In the rows, 128 means zero.
A state moves one step at a time under one of 7 hidden systems, and each row is a state written as 20 numbers. Each run below is a few steps of one system.
run 1, meb:
[[135 108 127 107 157 150 110 164 154  74 179 188 106 129 135 117 118 134
  113 119]
 [155 140 128  73 121 149 151 193  90 140 145 143 129 155 114 161 127 122
  127 118]
 [104 151 129 109  99 111 176 109  86 181 107 101 167 137 121 145 142 119
  137 124]
 [ 93 158 139 145 132 100 114  54 144 134 105 122 142  91 130 120 124 139
  138 139]
 [162 138 136 153 143 121  66 128 161  87 118 124  94 106 140 130 111 141
  128 143]
 [178  88 114 139 108 144 118 187 124 112 135 103 108 161 153 130 135 113
  125 126]
 [102  80 106 116 114 138 173 134 116 152 152 130 155 149 137 109 161 104
  130 112]
 [ 86 142 131 101 153 120 141  93 142 137 140 181 140 104  95 127 128 134
  127 126]]
run 2, nonu:
[[139 144 123  77 133 118 145 122 113 157 143 148 124 107  94  89 125 146
  114  94]
 [123 155 131 120 113 103 114  97 153 122 103 135 123  81  86 141 107 143
  135 117]
 [118 159 145 152 100 136 113 124 132  85 112 103 140 122 144 178 110 133
  145 141]
 [143 121 130 119 128 158 111 144 104 123 153  97 139 133 181 146 154 121
  148 133]
 [158  76 104 117 142 121 110 137 142 154 137 125 115 119 135 102 163 107
  134 121]
 [119  93 110 157 116 111 148 133 161 124 109 153 119 142  95 119 121 117
  114 131]
 [100 157 140 146 122 156 162 134 107 116 132 148 146 153 120 142 112 140
  110 135]
 [144 165 140  98 155 149 114 118  91 156 143 125 131 113 139 120 137 145
  126 124]]
run 3, kekos, 8 rows:
[[127 125 122 143  98 156 147 137 103 156 108 102 154 140 119 175 145 111
  143 137]
 [112 102 116 163 122 129 116  81 144 142 118 105 143 103 139 112 154 120
  140 130]
 [139 124 130 134 163 101  89 117 161 105 125 153  97 119 141 107 121 131
  123 146]
 [148 140 135 132 129 124 138 175 114 107 124 143 111 173 132 136 104 132
  104 144]
 [118 121 120 130  96 145 176 138  96 150 134 108 154 146 127 111 135 130
  117 104]
 [111 119 119 101 129 114 126  85 139 151 141 129 140  83 120 101 149 129
  140 102]
 [135 157 144 101 149 101  90 126 150 103 121 152 112 110 126 157 112 132
  140 147]
 [142 146 142 150 115 149 126 164 105 108 121 112 133 164 155 170 117 125
  126 151]]
run 4, kekos (8 x 20):
[[ 82 127 130 163 102 101 191  97  84 139 125  74 168 178 199  82 143 124
  117 133]
 [119  99 118  65 167  72 116  92 129 150 174 127 125 109 191  40 168 124
  135 106]
 [154 137 137  34 144  29 108 175 149 110 122 169  93 143 135 155 112 110
  145 148]
 [ 91 145 144 120  70 113 181 174  94  99 116 106 167 201 165 208 114 106
  149 153]
 [ 77  79 108 135 129 159 156  87 100 168 163  88 187 140 197 107 196  96
  163 122]
 [148  76 107  78 194  50  75 104 171 174 124 160  98 103 145  97 174  92
  154 152]
 [128 147 147 123 124  26 134 175 155  83  70 158  95 193 137 186  80 109
  126 192]
 [ 67 134 141 169  93 147 208 141  69 103 147  87 181 216 211 130 132 122
  116 143]]
run 5, ditu (8 x 20):
[[147 150 145 105 149 172  90 130  86 129 168  89 145 122 200 145 158 135
  150 133]
 [191 103 112  95 176 103  75 146 147 174 112 145  87 112 111 126 153 106
  136 147]
 [115 108 112 139  73  51 164 133 165 117  76 130 117 138  85 142  99 113
  124 126]
 [ 80 116 130 163  66 174 170 125 114  83 157  88 180 140 167 144 133 132
  142 102]
 [153 111 126 126 196 216  80 136 115 142 180 159 124 118 147 124 166 129
  131 136]
 [154 140 126 107 175  69 121 135 147 165  85 196  83 140  65 120 108 127
  101 162]
 [ 77 160 135 142  54  56 198 106 113 115  85  85 156 154 140 127  96 133
  123 121]
 [111 112 128 135 116 192 108 107 106 103 190  63 169 110 222 115 172 133
  160 101]]
run 6, nuze (8 x 20):
[[ 82  95 120 138 156 153 123  79 127 142 166 127 164 118 179 106 177 115
  153 131]
 [153 115 135 131 201 120  73 141 154 112 136 177  85 140 152 117 131 122
  119 171]
 [150 131 132  98 107  90 163 210 113 103 122 149 108 198 132 154  99 116
  113 143]
 [ 73 131 125  87  97 145 200 119  82 149 170 118 183 141 143 116 149 127
  137  91]
 [104 145 136 113 207 131  86  57 129 163 152 158 133  90 152  89 160 136
  135 143]
 [182 150 146 112 171  60  77 166 143 114  93 145  74 160 155 152 106 119
  125 185]
 [134 119 126  94  64 113 185 204  82 118 135  85 151 196 165 169 127 106
  139 119]
 [ 76  91 112 106 149 190 156  84 102 175 192 135 186 107 148  98 189 116
  151  94]]
run 7, kudep (8 x 20):
[[174 123 122  87 126  70 115 157 131 140 117 116 100 137 139 118 124 120
  129 130]
 [124 101 110 100  83 100 157 134 125 144 126 100 147 127 129 130 144 107
  148 103]
 [ 83 115 125 112 136 131 129 101 142 132 140 145 156 112 133 158 154 110
  158 138]
 [127 136 139 119 171 111 118 137 134 134 113 168 116 154 131 155 128 116
  129 173]
 [147 135 126 125 125  99 156 156  95 154 110 113 123 181 149 118 126 122
  111 146]
 [107 121 123 115 112 120 158 105 101 145 146  97 157 131 168  94 153 127
  131 109]
 [ 97 129 134 100 161 104 108  92 150 114 152 160 131 103 150 111 138 130
  139 131]
 [148 141 135  94 143  78 118 162 140 110 117 159 101 150 128 147 106 122
  126 152]]
run 8, zare (8 x 20):
[[167  88 107 118 150 112 117 130 123 166 139 111 106 131 156  62 160 119
  116 120]
 [107  91 111 109 111  61 135 111 182 107 121 151 120 111 112 113 126 113
  138 115]
 [ 86 146 144 117  96 137 149 143 132  74 143 142 156 140 136 189 111 125
  146 129]
 [143 157 143 109 157 175 129 152  68 151 155 123 140 154 165 135 145 136
  124 139]
 [165 117 119 111 169  78 115 119 121 187 106 130  98 134 128  84 144 121
  115 147]
 [107 106 122 154  96  57 135 116 175  94  89 125 121 133 128 136 111 113
  132 140]
 [ 95 128 141 151 101 168 132 137 126  62 161 116 156 140 175 156 122 133
  139 125]
 [163 126 130  83 173 170 106 154  92 150 178 139 118 132 154 105 155 134
  124 118]]
run 9, kudep:
[[152 112 112  65 109 170 142 179 104 172 143 141 148 118  75 195 155 101
  158 107]
 [101 146 124 132 143 140 152  79 110 210  89 146 154 115  64 154 148 118
  139 146]
 [ 88 159 147 193 138  92 138  82 134 123  76 126 137 155 148 134 111 131
  120 182]
 [138 127 141 162 130 125 114 150 110  87 139  88 122 174 222 114 128 128
  121 155]
 [166  86 112  91 147 141 114 151 115 138 180 117 114 126 168  67 162 125
  121  97]
 [121 100 107  78 129  95 150 121 157 137 144 176 119 101  78  88 127 127
  119  92]
 [ 91 164 144 107  92 101 156 133 140  95 111 152 145 129  95 184  93 130
  138 125]
 [137 174 152 123 128 160 108 132  87 137 121  95 152 131 158 197 137 128
  154 155]]
run 10, ditu:
[[151 171 131 109  64  86 150 137 135 138  69 123 118  98  37 168  82 143
  124 105]
 [102 154 130 175  47 188 144  87 105 124 122  51 184  84 126 165 129 144
  151  91]
 [174 123 126 182 173 234  43 104 140 125 152 117 113  66 130 124 155 147
  129 126]
 [201 150 127 157 156 116  98 157 153 135  77 173  60 123  49 115  82 152
   72 147]
 [122 175 132 151  36 104 208 126  88 132  87  74 144 138  89 105  82 161
   92  84]
 [118 139 128 137 102 219 114  73  95 126 189  58 173  56 167  84 161 162
  143  57]
 [191 146 133 112 207 168  19 118 175 111 153 183  73  48  91 116 122 159
  121 128]
 [175 199 150 124  85  67 140 169 131 116  48 142  82 133  39 171  48 156
   88 141]]
run 11, nonu:
[[107 105 105 171  87 105 180  84 130 168  95 107 144 123  89  79 132 129
  112 104]
 [ 73 161 147 177 132 166 132  75 139  73 146 150 146 109 133 103 104 165
  108 119]
 [178 174 151 111 162 164  75 162 110  94 155 136 100 121 151 131 106 161
  113 131]
 [205 115 110  92  85 110 121 172 115 161 113  78 107 116 111 129 131 119
  134  97]
 [ 94  82 102 150  64 134 161  91 152 136 122 102 166  94  97 128 147 114
  149  86]
 [ 86 126 137 175 157 196 101  96 159  82 153 168 141 105 123 147 128 136
  131 141]
 [197 147 139 138 169 168  84 183 107 126 124 138  87 153 133 150 121 134
  110 160]
 [181 112 106 122  84 113 162 157  90 192 100  72 123 151 111 106 139 121
  116 106]]
run 12, zare:
[[134 127 129  74 158  91 139 155 120 139 140 168 112 154 132 113 127 121
  119 138]
 [122 144 136 109 115  63 154 142 122 124 108 130 126 164 146 134 111 122
  122 148]
 [107 146 144 137 123 103 136 122 111 104 132 104 142 157 197 123 128 128
  131 148]
 [145 121 135 108 167 116  90 134 130 116 153 130 112 134 189 111 145 124
  134 143]
 [159  95 116  89 130  76 115 165 147 123 125 135 107 143 140 135 136 102
  142 137]
 [102 104 119 112  93  93 169 147 127 119 126 116 148 164 154 143 135 102
  143 131]
 [ 88 133 138 116 156 129 145 114 108 122 158 142 150 155 181 120 144 124
  131 146]
 [145 137 139  96 182  99 102 144 131 126 133 167 100 147 148 124 128 124
  123 160]]
run 13, nuze:
[[120 142 145 134 149 165 106 127  93 116 158  96 154 150 218 149 155 127
  149 154]
 [172  92 117 118 187 162 106 171 103 175 145 152 113 164 144 122 166 103
  124 160]
 [120  82 112  72 139  59 159 166 147 141 127 180 118 172 118 124 137  91
  127 143]
 [ 56 140 145  90 118  89 164 116 128  77 164 150 161 149 180 133 120 129
  141 125]
 [113 180 160 125 186 180 107 111  81 128 168 140 142 138 181 119 139 151
  121 148]
 [181 139 129  94 187 107 115 164  92 196 113 149  98 165 130 121 143 117
  113 169]
 [119  99 116  64 102  35 167 158 127 149 119 119 136 170 154 130 142  90
  145 134]
 [ 66 119 138  95 127 128 137 101 123  92 187 118 170 122 208 127 155 122
  161 120]]
run 14, meb (8 x 20):
[[168 127 135 136  95 153 115 208 127  59 141 115 107 162 155 167 100 129
  120 129]
 [121  94 114 108 101 171 165 146  83 161 165  86 171 147 169 129 175 106
  148 105]
 [ 89 115 115  80 139  99 137  68 148 170 139 158 148  71  89 111 156 119
  152 102]
 [126 167 144 141 123 106 102 126 172  84  89 168 102 103  70 179  78 142
  126 147]
 [162 154 144 193  99 192 113 167  96  97 116  79 132 160 158 171 110 140
  118 143]
 [148  85 104 126 120 162 134 109  97 180 162  70 149 107 164  70 184 121
  134  86]
 [111  84 100  82 123  64 134 100 189 127 135 173 113  81  81  83 130 118
  134  91]
 [102 161 152 145 107 128 133 165 159  40 116 180 120 149 100 197  70 138
  120 149]]

Which system made each run below?
run 15:
[[158 134 122  68 128  99 108 114 130 136 157 113 113  79 134  67 130 149
  126  80]
 [161 157 138  73 124 114  80 134 140 105 137 125 114  78 124 160 117 137
  153 111]]

nuze
run 16, 2 rows:
[[126 105 118 163 106 121 130 146 153 120  86 134 128 148 103 187 124 100
  140 161]
 [111 105 125 180 112 178 157 142 110 114 144 119 148 167 150 126 135 125
  114 130]]

zare
run 17, 2 rows:
[[ 66 135 128 142 125 183 176  93 116 122 165 164 166 118 104  95 126 152
  105  95]
 [139 191 149 104 173 154 106 118 121 131 136 185 111  99  83 121  99 168
  102 127]]

zare
run 18:
[[165 134 118 118  72 157 149 160 107 132 129  97 130 108  89 129 111 144
  117  77]
 [108 126 120 130  87 164 127  97 149 109 145 122 153  64  88 135 126 141
  142  80]]

kekos
run 19, 2 rows:
[[ 95 182 159  83 124  46 113 102 140 100 102 131 139 113 152 178 108 126
  163 157]
 [144 134 138 130 103 119 102 148 112 113 115  63 141 147 195 190 144 105
  169 158]]

ditu
run 20 (2 x 20):
[[137 123 131  91 152  68 101 137 146 125 115 140 114 138 159 156 140 101
  153 164]
 [120 119 133 139 112  94 147 159 120 108 110 114 133 186 174 161 128 102
  137 166]]

kekos
run 21 (2 x 20):
[[174 125 127 123 134 181 111 160  79 170 137  84 139 144 161 158 165 115
  144 140]
 [160  75  94 131 156 109 108 113 154 188 107 142 103 106  89  98 161 106
  128 131]]

ditu
run 22:
[[153 184 150 127 149 150  56  98 142  95 136 122 111  63 134 134 111 165
  136 123]
 [202 122 116 120  97 145  80 163 135 144 106  89 106  93  98 170 130 119
  148 114]]

zare
run 23 (2 x 20):
[[180  74 112 159 170 154  76 159 156 108 147 141  86 133 155  94 143 120
  114 140]
 [157  62  96 100  90  93 147 180 166 112 135 143 104 136  97 103 123 109
  119  92]]

zare
run 24:
[[151 146 135 176 138 185  97 125 129 112 126 127 118 112 113 135 116 149
  115 132]
 [178 112 111 143 116 155 111 144 132 139 126 112 107 107  97 108 125 134
  112 102]]

zare
run 25:
[[121 163 130  93 192 116 139  86  87 242  97 169 138 131  81 135 156 117
  131 165]
 [142 197 152 143 127  46 110  83 114 164  49  83 118 125 142 151 108 139
  135 172]]

kekos
run 26:
[[141 173 149 102 181 133  67  91 137 114 149 148 111  77 141 110 123 159
  132 131]
 [200 157 141 113 128 135  91 191 112 115 114 119  95 143 125 169 104 134
  122 143]]

kekos
run 27:
[[109 159 143 133  69 133 120 135 172  27 132 138 124  83  93 167  72 161
  128  88]
 [157 185 151 132 105 233 120 167  70 122 147 104 151 122 116 198 116 150
  134 116]]

ditu
run 28, 2 rows:
[[113  90  98 141  81 185 166  92  95 176 158  60 179  98 140  88 180 125
  142  67]
 [146  88 107 138 191 133  50  71 195 136 139 166  95  51 105  82 156 128
  133 124]]

nuze
run 29, 2 rows:
[[117 163 139 159 167 184 134  78  64 207 118 102 164 138 150 126 164 134
  128 156]
 [165 130 125 167 175  99  82  80 133 154 109 102  96 111 170  46 140 142
  106 144]]

nonu
run 30:
[[146 111 125 110 112  61 111 156 194  55 124 166  76 111  99 113  80 137
  111 114]
 [119 159 140  99  51 149 184 184  93  91 140 110 155 155 116 184  95 137
  131  96]]

ditu
run 31 (2 x 20):
[[ 99 216 163 131 148  82 101  57 156  90  98 159 111  72 100 124  73 178
  112 138]
 [155 216 172 136 145 185  94 157  78  73 154 108 122 138 183 149  89 176
  108 139]]

kekos
run 32 (2 x 20):
[[101 122 135  99 184  70 124 128 163 115 122 209 107 149 125 134 121 113
  126 171]
 [140 154 140  94 111  78 173 195  88 125 114 129 123 205 150 153 102 119
  115 151]]

kudep
run 33:
[[126 169 143  83 150 127 139 124  76 175 131 121 149 140 152 144 144 128
  137 145]
 [138 146 128 112 137  67 116  93 126 173  90 111 125 112 131 127 138 121
  143 148]]

meb
run 34:
[[141 141 138 195 160 191  70 106 136 120 112 121 125 111 135 162 139 133
  134 166]
 [181 135 123 180 146 124 115 152 125 141  83 129  88 161 114 107 108 134
   86 157]]

ditu
run 35:
[[164 110 115  98 101 102 141 158 113 138 138  90 120 142 153  92 136 124
  121 101]
 [ 98 119 122  97 119  84 142  92 134 136 140 118 145 109 154  99 146 123
  145 110]]

zare
run 36, 2 rows:
[[101 125 135 167 136 120 135 126 132 125  99 139 138 167 144 167 130 105
  134 179]
 [135 121 133 147 147 141 139 150  94 135 137 117 131 180 179 118 145 119
  116 156]]

kudep
run 37 (2 x 20):
[[118 190 155 149 107 183 112  98  98 103 141  91 153  94 144 153 114 164
  134 111]
 [190 142 128 123 161 175  71 114 111 170 132 106 113  80 122 121 155 142
  133 122]]

zare
